Small tables with named rows and columns. After each table, cells are looked up by row and column.

tof =
,dusuno,tebuni,riteb,laf,guv
zas,-0.81,-0.63,-0.67,-0.64,0.54
puzat,-0.67,-0.69,-0.50,-0.56,0.52
lariz,-0.21,0.31,0.15,-0.31,0.04
vut,0.57,0.44,0.42,0.36,-0.72
gol,0.36,0.49,0.32,0.02,-0.50
kivigen,-0.14,-0.20,0.04,-0.09,-0.25
kis,-0.73,-0.58,-0.58,-0.65,0.65
gogonen,0.07,-0.60,-0.24,0.29,-0.40
reb,0.15,0.29,0.23,0.16,-0.29
natile,-0.13,0.02,-0.10,-0.35,-0.10

zas, tebuni => -0.63
kis, riteb => -0.58
vut, laf => 0.36
reb, riteb => 0.23
zas, guv => 0.54
gogonen, tebuni => -0.60
vut, tebuni => 0.44
kivigen, tebuni => -0.20
natile, dusuno => -0.13
lariz, riteb => 0.15
puzat, laf => -0.56
gogonen, laf => 0.29
kivigen, dusuno => -0.14
puzat, tebuni => -0.69
natile, riteb => -0.10
puzat, guv => 0.52
Which row has the largest laf? vut

zov:
columns: fedofon, lefamu
vorob: [-1.6, 5.1]
merub: [-6.9, -5.6]
dozupi: [2.4, 1.3]
tam: [1.2, -4.5]
seludul: [3.8, 3.6]
rekifum: [-1.0, -6.3]

fedofon of merub: -6.9
fedofon of rekifum: -1.0
lefamu of tam: -4.5
lefamu of vorob: 5.1
fedofon of seludul: 3.8
fedofon of dozupi: 2.4
lefamu of dozupi: 1.3
fedofon of vorob: -1.6
lefamu of rekifum: -6.3
lefamu of merub: -5.6
fedofon of tam: 1.2
lefamu of seludul: 3.6
Row with the largest fedofon: seludul

nufomu =
columns: mir, reg, kudugin, soka, vagu, zif, pef, bekud, malene, sos
lev: [51, 53, 27, 54, 57, 21, 75, 18, 24, 50]
nira: [59, 51, 24, 52, 60, 22, 60, 17, 19, 52]
zibeve: [43, 45, 43, 60, 45, 52, 74, 46, 46, 46]
fenafut: [40, 65, 60, 40, 55, 58, 30, 68, 74, 43]

What is the mir of zibeve in nufomu? 43
What is the mir of fenafut in nufomu? 40
What is the malene of lev in nufomu? 24
What is the sos of nira in nufomu? 52
What is the kudugin of zibeve in nufomu? 43
What is the vagu of zibeve in nufomu? 45

kib =
	fik	dig	palaf	zoragoz	lekom
roz	100	37	66	78	100
fego	139	95	195	132	137
faliler	100	73	174	166	89
muboz	135	178	79	74	147
bof	116	32	87	71	119
vinugo	108	36	79	68	110
guge	98	175	138	178	88

What is the palaf of bof in kib?
87
What is the zoragoz of muboz in kib?
74
What is the dig of vinugo in kib?
36
What is the dig of bof in kib?
32
What is the palaf of vinugo in kib?
79
What is the palaf of fego in kib?
195
What is the lekom of guge in kib?
88
What is the lekom of muboz in kib?
147
What is the dig of guge in kib?
175
Which row has the largest fik? fego

Table gigu
	lalivi	dovezi	vad
vigavi	150	80	124
lor	189	150	79
denudu	107	123	174
tef	85	150	181
fup	187	233	73
bor	138	177	65
mib	116	185	111
lunir	187	135	97
gar	108	160	163
mag	144	130	79
nos	191	208	62
tumum	57	184	176

nos, vad => 62
tumum, vad => 176
vigavi, vad => 124
tumum, lalivi => 57
fup, dovezi => 233
gar, vad => 163
Which row has the largest vad? tef

kis
|  | mavi | duvo | gozul | noside | dapi | nurafa | pami |
|---|---|---|---|---|---|---|---|
| fop | 140 | 101 | 163 | 141 | 146 | 105 | 167 |
| poz | 130 | 70 | 170 | 133 | 126 | 37 | 185 |
| baso | 134 | 96 | 177 | 140 | 195 | 144 | 207 |

What is the dapi of fop in kis? 146
What is the nurafa of baso in kis? 144
What is the gozul of baso in kis? 177
What is the noside of fop in kis? 141
What is the nurafa of fop in kis? 105
What is the gozul of poz in kis? 170
What is the noside of poz in kis? 133
What is the dapi of poz in kis? 126
What is the noside of baso in kis? 140
What is the duvo of poz in kis? 70
What is the pami of poz in kis? 185
What is the pami of fop in kis? 167
What is the duvo of baso in kis? 96
What is the pami of baso in kis? 207
Row with the largest mavi: fop

pes =
|  | sog | balupo | sigini | zasakit | sofe | fidu | kifuz | remere | suv |
|---|---|---|---|---|---|---|---|---|---|
| kivoro | 189 | 278 | 433 | 377 | 166 | 612 | 153 | 451 | 445 |
| bas | 607 | 601 | 382 | 412 | 733 | 150 | 702 | 350 | 483 |
| mib | 163 | 254 | 354 | 292 | 689 | 271 | 581 | 430 | 513 |
| tekovif | 832 | 788 | 460 | 549 | 335 | 373 | 438 | 341 | 375 |
| bek | 775 | 611 | 494 | 531 | 211 | 513 | 332 | 422 | 216 |
| gisulif | 836 | 797 | 450 | 542 | 336 | 356 | 442 | 330 | 398 |
| gug | 830 | 710 | 470 | 533 | 333 | 384 | 432 | 365 | 316 |
| tud | 212 | 284 | 336 | 295 | 750 | 216 | 637 | 408 | 533 |
| dakip | 437 | 481 | 350 | 355 | 800 | 135 | 733 | 372 | 525 |
| rudiz | 683 | 678 | 488 | 529 | 100 | 553 | 217 | 368 | 364 |
| serisi | 537 | 536 | 369 | 398 | 737 | 165 | 703 | 368 | 459 |

zasakit of tud: 295
sofe of rudiz: 100
kifuz of serisi: 703
sog of rudiz: 683
sigini of bas: 382
remere of gug: 365
Which row has the largest kifuz? dakip

solub =
	nerari	buk	gat	potug	lere	nifu	befan	lazosi
mavab	240	108	77	62	53	79	86	101
nemogop	168	84	67	71	68	77	67	53
doz	249	107	73	61	51	78	81	89
ket	199	104	84	67	61	81	94	116
libo	237	95	61	62	54	75	63	48
lobogim	69	79	89	85	87	82	90	101
damib	125	80	74	77	76	79	73	65
zifim	159	95	85	73	69	81	91	108

What is the lere of mavab in solub? 53
What is the potug of damib in solub? 77
What is the potug of lobogim in solub? 85
What is the nerari of damib in solub? 125
What is the nifu of ket in solub? 81
What is the nerari of nemogop in solub? 168
What is the potug of doz in solub? 61
What is the befan of damib in solub? 73
What is the gat of damib in solub? 74
What is the lazosi of zifim in solub? 108
What is the lazosi of damib in solub? 65
What is the lere of zifim in solub? 69
What is the buk of doz in solub? 107
What is the nifu of libo in solub? 75
What is the nifu of lobogim in solub? 82
What is the befan of libo in solub? 63
What is the buk of lobogim in solub? 79
What is the nerari of lobogim in solub? 69

tezor =
columns: labi, vozuni, leta
tilaf: [138, 168, 82]
nadesop: [192, 195, 207]
rud: [150, 164, 218]
gatenod: [166, 122, 125]
vab: [56, 242, 42]
vedale: [159, 197, 36]
gan: [103, 150, 166]
votebez: [242, 96, 53]
dapif: [142, 48, 96]
gaf: [63, 239, 241]
fezizeg: [42, 216, 70]
mugova: [241, 128, 66]
zomodib: [163, 247, 173]
zil: [54, 77, 98]

nadesop, labi: 192
gan, vozuni: 150
vab, vozuni: 242
rud, vozuni: 164
fezizeg, labi: 42
gatenod, leta: 125
votebez, leta: 53
vedale, leta: 36
dapif, leta: 96
mugova, vozuni: 128
nadesop, leta: 207
dapif, labi: 142
mugova, labi: 241
Row with the largest vozuni: zomodib

Table riru
,pimop,fofug,gedof,bogoza
fovukov,106,116,158,153
dek,138,124,69,77
zuto,62,76,142,126
bamupi,97,121,106,77
molu,164,66,70,192
pulit,102,126,165,127
rozo,129,136,167,169
sifep,151,105,95,134
ludek,136,156,160,139
kubo,99,123,169,183
sasapup,164,83,71,194
tizoz,116,142,150,183
vutiso,122,177,145,52
nok,125,172,129,46

What is the pimop of sifep in riru?
151
What is the bogoza of ludek in riru?
139
What is the pimop of bamupi in riru?
97
What is the pimop of molu in riru?
164
What is the bogoza of sifep in riru?
134
What is the gedof of vutiso in riru?
145
What is the fofug of tizoz in riru?
142
What is the fofug of molu in riru?
66
What is the bogoza of tizoz in riru?
183
What is the pimop of nok in riru?
125
What is the gedof of nok in riru?
129
What is the bogoza of bamupi in riru?
77
What is the bogoza of molu in riru?
192
What is the gedof of tizoz in riru?
150
What is the gedof of zuto in riru?
142
What is the gedof of rozo in riru?
167
What is the bogoza of vutiso in riru?
52
Which row has the largest bogoza? sasapup

